Each path below is one point turned by a fixed rotation once a step. After each direction that follows a path, write how fast that rotation turns it, in deg/step (0 if it stays still).
Each turn is a multiple of 5 degrees from 10 to 175, or 0.
Each row of a path follows its step; steps can be skipped.
Path 1:
step 4: [-10 -12 -6 4 -8 6 16 -16 -7 -5 -16 18 -5 24 6 -6 17 16 -24 5 22 -25 8 5 4 -26 -22 3 3 -8 6 14 -11 9 -4 -7 -23 11 7 6 -14 -2 13 -12 -5 -17 1 -4 18 8 -1 -5 -17 5 -24 -23 3 9 3 1 -11 17 0 -9 13 -4]
step 12: [-9 -4 3 -6 -3 1 -10 -9 -3 16 -2 -1 19 22 7 3 -4 -1 9 0 9 3 25 2 -12 -12 -8 -25 -11 -4 -16 5 8 8 28 -7 9 -2 -24 -10 9 11 -22 -27 -5 -22 -11 -9 17 7 -2 -2 0 20 10 -17 1 -30 12 -15 -11 13 -2 -2 17 12]
step 14: [-23 -20 11 1 6 -17 -13 0 -7 5 11 9 -2 -2 0 16 18 1 22 33 -10 -2 10 10 3 -6 -2 10 2 10 19 -6 -5 -3 -7 22 7 0 -20 -2 18 -11 0 13 -34 -3 29 10 1 -15 5 -6 -5 -10 7 -1 -9 -5 -1 8 25 2 14 14 16 -2]
step 15: [12 3 -16 -4 -12 -8 -13 -3 2 7 23 16 -2 -9 4 -9 15 10 -9 7 8 -27 7 4 23 -1 -7 -16 -25 -2 -9 19 0 13 29 7 1 -14 -7 -3 -29 -3 -14 9 -5 -5 10 -11 18 -3 5 -24 13 2 -15 -13 0 -16 -2 5 -11 10 14 20 14 -11]
step 16: [2 3 15 -13 -10 1 -4 -2 -24 4 -3 9 14 8 5 4 1 17 -18 -17 7 -28 20 24 15 4 -5 -12 4 4 -3 23 7 -3 -11 -17 -2 2 -22 -7 19 -8 7 4 0 1 5 8 4 16 -27 -7 -17 24 -4 -10 1 0 4 -7 -5 16 -10 -26 12 22]
step 17: [-21 -14 -21 3 -5 17 -19 6 8 -16 -10 16 6 18 -3 0 -7 1 13 -5 14 3 5 25 -5 -12 -8 0 5 -3 17 -4 24 -18 -5 16 0 3 -7 -8 28 -21 -3 -19 6 -21 18 -9 0 8 21 5 2 8 -24 2 -20 -5 13 -3 10 9 9 14 5 8]
step 18: [12 -24 10 -12 30 -1 -10 -2 -19 21 2 4 -3 -15 10 6 14 -2 15 12 -5 -12 -1 -4 -10 -24 -14 2 10 -3 -7 -3 -10 12 29 -5 -6 -23 22 -17 23 -3 -14 -3 -15 -20 12 -8 9 4 5 -1 5 -2 1 -16 -5 -7 2 -1 1 14 -5 22 21 -6]
step 19: [-6 -13 1 6 -17 -10 6 8 -24 -1 22 17 14 -3 -26 -10 13 -4 -8 11 19 -15 15 -19 14 18 8 2 2 -4 12 7 6 2 9 -25 12 -3 -6 -5 4 -12 -3 28 -23 -1 -2 -14 0 -14 -3 -22 -13 -3 -18 -12 -7 7 22 6 6 14 -4 -9 3 -12]
step 20: [-11 -23 4 10 -16 4 -20 12 13 -5 -11 5 14 -7 -9 39 16 6 -14 5 8 -7 6 15 13 1 -24 -14 1 6 15 15 5 -6 -1 20 4 -12 -14 -11 -22 3 1 -11 -14 -12 16 9 -3 2 -23 -14 -3 12 0 4 -14 -13 -8 17 8 17 6 -16 -8 12]
step 21: [-8 6 -22 2 -6 19 9 -9 0 19 4 8 -3 24 9 6 -4 3 5 -16 6 -19 16 7 -5 -38 -16 18 -14 5 -4 32 -16 -2 12 6 -1 -8 -6 -2 -1 -14 -11 1 -2 -23 18 -10 7 16 4 0 3 7 -22 10 8 13 -9 -6 -3 15 -15 10 16 0]
Speeds:
[3 4 -4 -4 -2 4 -1 -2 0 0 -6 -5 -2 4 -1 4 -2 0 4 -5 0 -2 -5 -2 -3 -5 0 -1 2 -2 1 0 -3 0 0 -1 0 5 -3 1 4 -1 3 1 -3 1 6 0 -2 -7 -2 1 6 -6 -4 -1 -5 -6 -1 -2 0 4 -5 -2 -1 2] => 90
[-2 -1 4 4 -2 0 -2 1 -3 4 1 -3 0 1 3 7 -3 -5 3 0 -4 -4 1 -5 -4 4 0 2 0 3 -6 0 3 1 -2 -2 -4 -1 -4 2 3 -2 1 5 -5 0 0 2 2 3 6 1 -3 -2 2 5 2 1 -3 0 -5 4 1 -3 5 8] => 160
[2 -1 2 -2 -2 -6 -1 6 2 1 0 2 -5 -5 -1 1 -1 -7 -2 4 -1 4 5 -1 4 2 1 2 0 2 -2 3 -3 1 2 -6 -1 3 -2 -5 0 1 -1 2 1 2 2 1 2 2 -1 -5 1 -7 -8 -2 -2 -5 -3 -4 0 -6 1 -1 -4 3] => 85
[-3 0 0 2 3 -2 3 -1 -4 7 -3 -3 0 3 -2 -9 -1 1 4 1 -2 5 2 0 6 -1 -1 -2 -2 6 -1 1 -2 -3 0 1 3 6 0 -5 0 -4 -1 1 -3 -2 -1 7 -3 3 -4 2 1 -2 1 -1 0 5 -3 -4 2 8 -1 -1 1 -1] => 155
[4 -5 4 -6 3 3 -1 -6 5 4 3 1 -4 0 -1 1 -1 -2 2 4 4 0 -1 -4 5 5 0 3 6 0 1 -1 1 -2 4 6 -1 2 0 2 4 -6 -2 0 -1 6 -2 -1 1 -6 -4 3 2 0 -2 0 0 6 0 2 -3 -2 1 5 2 -1] => 85
[-2 -5 -3 -3 0 6 3 0 -2 -1 4 4 3 -1 1 -6 -7 3 3 -3 -2 -1 1 2 1 0 6 -5 7 0 -5 1 1 -4 1 2 -6 1 2 -2 4 2 -3 0 3 -1 0 -1 -1 6 -1 5 1 -2 1 -2 -3 -5 0 0 -3 -4 -1 0 -2 6] => 65
Path 2:
step 1: [8 11 -6 12 -2 9 2 19 8 12 3 -9 8 10 -8 14 -23 -4 -16 -12 -25 -5 5 -3 12 -12 15 -4 23 1 -10 -21 -11 10 2 -26 -16 18 -20 1 17 -3 19 14 15 -9 21 4 15 23 15 -24 -4 -4 6 0 -14 -12 -5 25 -9 -9 8 -2 -8 2]
step 2: [7 -2 18 3 2 6 -6 -13 6 14 6 -4 -23 21 10 15 -13 2 -15 -7 -9 -4 -11 9 7 20 -21 2 -1 17 -10 -4 13 -8 1 -27 -13 -15 -3 -2 -3 -3 8 -5 27 38 -9 1 17 14 16 -14 1 0 21 -16 0 -16 -3 -2 10 -20 -15 15 19 1]
step 4: [24 22 -3 18 30 0 -4 -9 7 8 0 21 0 6 -19 -17 13 5 -1 -1 -17 -3 6 -3 5 11 6 -1 7 2 4 9 12 9 8 -14 36 11 21 -12 26 -4 33 13 -8 2 9 -2 8 1 -5 2 0 2 -15 5 12 -9 -13 4 -7 11 8 -15 -3 30]
step 5: [15 -12 12 12 5 -5 2 -3 -7 -3 25 -5 -11 15 -2 -7 17 1 11 8 -26 4 -1 22 16 34 -21 -9 22 2 -5 8 -6 -12 -2 22 -1 -15 4 -17 13 -4 -11 -15 8 10 8 -16 1 -6 -9 16 17 15 -20 -12 -2 -3 -14 -19 -20 5 -6 1 -5 23]
step 10: [-3 3 -10 5 2 1 12 39 1 4 -9 12 -1 6 5 2 8 -16 -24 -2 16 27 15 -10 8 -9 -1 2 5 5 15 25 8 -19 17 2 0 -21 10 7 -14 0 14 -1 10 -4 11 -13 -16 2 -21 -4 25 -22 8 7 6 -22 4 10 -20 10 2 -28 0 5]
step 11: [-9 2 -13 20 3 -3 -13 33 4 -11 -4 -4 -9 -3 9 14 -26 6 13 14 -24 2 1 0 8 0 -15 3 14 -13 4 6 0 -8 6 10 -2 2 -7 -23 -16 -27 -4 4 14 11 16 16 -4 7 -1 -17 24 -18 8 18 -4 30 10 20 -15 13 -21 -1 -6 8]
step 15: [1 3 21 -3 5 -3 -6 -5 10 -10 4 9 3 8 -20 -3 43 -14 -1 -19 7 -8 22 -6 8 3 -17 2 -13 10 11 -5 4 13 -16 14 20 -26 13 -23 -2 -4 -22 -12 -22 4 -6 -9 -10 3 17 9 -4 10 6 -3 -21 2 -15 -1 15 15 -15 -14 9 14]
step 19: [-2 6 15 -8 -8 3 -9 8 -16 4 -15 0 -21 12 27 17 -21 -4 1 10 15 -11 -1 -21 1 -15 6 6 -35 -7 -5 -6 16 1 6 -25 8 -5 25 24 10 -5 17 5 1 3 -16 15 4 6 -4 -1 -4 11 -22 1 7 -1 1 -12 -11 -17 -10 -6 17 -28]
step 20: [3 9 -10 -9 10 1 7 7 24 24 -4 1 6 2 30 -3 -5 -6 3 -1 -8 17 19 -35 -18 6 1 3 -5 9 -10 -13 7 -5 26 8 19 9 22 -10 17 7 -7 3 -3 10 -7 1 -5 22 -2 26 23 -12 -19 5 14 -2 1 13 6 -22 9 -11 7 0]
step 22: [5 -5 13 18 -9 6 4 16 -30 -15 -1 -5 22 13 5 10 -10 19 -1 9 6 -1 12 16 13 6 7 7 5 -11 -14 24 -8 -14 2 6 12 -21 16 10 7 13 0 17 -5 7 -13 15 3 -8 6 17 19 -9 26 7 -5 -3 9 -24 -30 -13 -24 -11 -5 5]
Speeds:
[-1 -1 3 -1 0 -4 -3 -7 0 -3 3 0 -1 -4 1 -1 3 0 -5 0 -1 -1 6 -4 -6 0 3 0 5 -2 3 4 3 0 -1 4 -2 -4 1 -6 -2 2 3 4 1 -6 4 3 2 0 -4 2 5 0 0 2 3 0 -7 1 -3 -2 -7 -3 -1 1] => 65
[-4 4 -2 -2 -4 -1 1 -3 -3 0 -4 -1 5 5 6 -5 0 -2 2 -1 -2 2 1 2 -2 7 -2 -3 -2 -6 -3 -5 -1 -3 6 2 -1 -2 0 -6 -5 -6 0 0 0 2 5 2 1 0 -3 -1 -4 -4 0 0 1 3 -2 -6 3 -5 -1 1 2 0] => 125
[-3 2 0 -2 0 -3 -3 3 1 2 3 0 -10 -1 4 0 -1 2 -7 0 -3 2 1 0 0 -4 1 -4 -4 -2 9 -4 2 -4 4 -1 -1 1 -3 0 -1 -1 4 -1 0 10 0 1 6 2 -2 1 -4 -2 1 4 -1 -4 1 1 -2 4 1 -1 -2 -1] => 45
[-4 3 3 -2 -1 -2 -2 1 2 -6 0 0 2 0 -4 -5 1 2 4 -4 -3 3 -1 2 -2 -6 0 -1 1 0 -4 -2 1 1 -7 0 5 5 1 -5 -1 2 4 -1 6 7 -3 -2 0 -5 3 -3 3 1 3 0 -1 -6 -3 -5 -2 0 0 0 1 7] => 35
[1 -2 1 4 1 -2 1 -8 4 1 -4 -1 -7 1 -1 -4 3 -2 0 -2 3 -3 -3 0 4 0 -1 -2 6 -8 3 -2 -1 6 4 -3 -1 -1 -2 -2 -1 0 -1 -2 -5 -1 -1 0 1 -6 3 3 2 5 -1 -2 -1 1 1 -5 -2 4 5 -2 2 2] => 35
[0 0 3 -1 2 1 -2 3 0 -2 1 3 -1 4 1 -1 2 7 -3 -1 0 1 1 -3 -1 -3 -4 10 0 -4 2 -1 8 4 1 0 2 3 1 -4 2 -4 -1 -3 1 -2 -5 4 -7 0 0 -3 -3 0 -1 3 2 7 3 -3 5 1 -2 -3 -2 -1] => 90
[-1 1 1 -1 1 -3 0 0 3 5 1 0 1 -6 4 -4 10 1 1 -2 0 -3 -4 -2 4 0 1 4 -1 1 -7 -4 -1 -2 1 -6 -2 0 0 2 -5 -1 5 2 2 1 -3 4 0 -3 -1 3 2 4 -1 0 1 -3 -1 5 5 -1 -5 1 2 -6] => 65
